(in the rows, 128 means zero)
The rows below come in pairs that one turn or mirror swaps. Which row does each named row swap with?
Fida: [122 154 148 122 170 108 164 152 133 143 136 153 121 137 146 128 126 136
 171]
kala: [115  89 105 138 157 112 125 124 148 114 148 133 120 137 135 112 178 123
 128]
mivud: [120  90  99 132 161 119 119 130 153 115 147 138 114 140 144 105 172 120
 134]
Geg: [116 117  89 126 133  80 121 149 121 124 124 140 140 148 123 106 144 184
 113]
Tam: [136 161  83 144 146 111 110 126 143 138 146 136 139 121 127 128 152  98
 147]
nefot: [135 137 102  82 110  92 142 148 151 141 178 125 136 161 122 127 151 134
 135]
Kase: [120 127  82 127 156 116 114 145 111 110 150 173 113 136 122 142 111 177
 143]
boze: [133 126 123  95 146 129 123 111 139  98 165 155 100 127 104  96 134 157
 150]
Tef: [129 113  92 118 136  86 119 149 128 124 124 129 134 153 147 109 135 192
 123]
kefav: [133 161  89 139 139 114 113 125 153 142 145 130 136 115 136 135 153  99
 141]
lomef: [136 138 110 108 139 121 129 118 125 170 131 147 127 121 117 157 103 184
 160]
Mese: [127 142 118  93 157 112 130 116 114 177 110 150  77 144 125 144 133 149
 155]
lup: [115  90 103 138 160 120 119 130 144 112 148 131 120 141 137 111 174 120
 135]
lanir: [139 122 116  97 139 130 124 110 134 107 170 149  91 124 108  96 139 155
 152]
lede: [143 131 113 101 133 119 130 124 123 174 127 139 129 124 115 157 106 179
 165]
nibe: [161 115 138 115 141  91 148 134 150 132 121 130 139 164 109 142 159 142
 174]
tefim: [129 139 115  93 150 119 140 127 108 176 111 143  76 144 122 147 129 150
 152]
fikor: [126 128  77 134 148 114 116 140 108 112 142 179 117 133 118 137 113 172
 148]
sadef: [134 136 105  70 117  95 133 144 153 142 167 119 131 166 108 135 150 142
 133]
Reduk: [134 134  96  77 114  95 128 140 142 142 177 123 132 167 118 135 153 131
 128]
tofo: [120  92  90 141 152 116 123 127 150 112 145 140 116 139 141 106 170 122
 133]
Fepi: [ 99 137  86 102 145 121 111 159 121 135 122 175  96 109 134 117 145 154
 123]
gono: [129 166  88 140 137 106 116 127 145 141 142 134 141 128 132 140 155  96
 143]
Razi: [130 164  92 142 141 110 114 124 145 136 143 137 146 117 135 132 148  98
 148]
Putur: [125 108  92 126 133  86 121 145 122 124 125 138 131 145 136  95 143 191
 128]
lik: [101 135  96  99 140 120 115 156 124 138 124 175  87 108 139 120 146 154
 122]
meso: [134 136 107  68 114  95 135 145 144 142 171 121 127 164 119 130 151 136
 129]
niseb: [152 116 133 117 146  96 152 129 147 134 121 125 145 169 106 138 171 146
 163]
zik: [121 150 152 124 162 110 162 146 135 147 131 145 117 135 148 127 127 134
 170]
geku: [101 141  94  98 145 124 115 156 113 141 124 174  90 114 127 122 143 159
 117]
Febig: [151 116 136 113 140  87 147 127 148 132 122 127 140 168 109 140 169 145
 172]
mumok: [137 134 102  75 116  85 138 149 145 147 170 122 125 169 119 135 152 137
 133]
Diri: [124 109 128 128 153 101 120 127 133 168  88 121 116 130  98 121 124 132
 140]
vero: [157 114 135 111 140  91 151 135 148 141 119 133 140 172 108 139 160 137
 168]
nik: [134 157  93 145 143 107 114 131 139 141 145 136 142 113 141 131 157  98
 140]
Geviz: [140 140 105  72 119  92 131 152 147 142 172 128 137 164 117 135 153 138
 128]
pulin: [111  97  95 135 150 115 115 130 143 107 153 131 117 135 147 105 168 121
 140]
Lufi: [124 123  76 117 150 113 117 138  99 116 144 170 113 124 121 140 106 172
 139]
zut: [152 123 139 103 140  92 144 135 142 139 120 125 143 168 107 138 158 134
 178]
Nog: [121 133 111  89 151 115 139 121 116 182 111 149  77 150 125 140 130 144
 152]
sez: [123 117 115 132 146 102 120 116 130 176  94 113 121 131 100 126 131 136
 128]
gibu: [136 120 121  96 138 128 119 114 134 102 170 152 102 127 108  92 138 157
 149]
futu: [126 149 154 121 164 112 165 144 126 147 139 146 115 135 152 127 129 137
 166]
Ganer: [122 146 103  89 157 113 138 123 111 173 101 149  83 141 127 140 125 152
 153]
Vedil: [145 135 113 102 137 126 127 123 129 167 129 146 134 124 115 154 103 182
 165]
lavub: [132 146 107  95 149 121 140 117 111 175 101 138  80 149 129 135 132 146
 152]
panib: [131 113 124 123 155  99 103 124 137 159  87 126 114 123 100 125 126 124
 132]
zazi: [116 128  77 122 157 112 112 132 112 113 146 180 118 128 121 136 113 175
 146]
bugag: [135 162  95 136 135 113 120 128 151 144 149 137 140 119 126 122 154  90
 146]
fava: [118 120  83 120 152 101 118 138 109 109 150 176 120 131 120 139 103 167
 140]

Swapped with Razi: meso
Swapped with Diri: Putur
Swapped with Tef: panib
Swapped with sadef: nik
Swapped with lede: Fepi
Swapped with Geg: sez

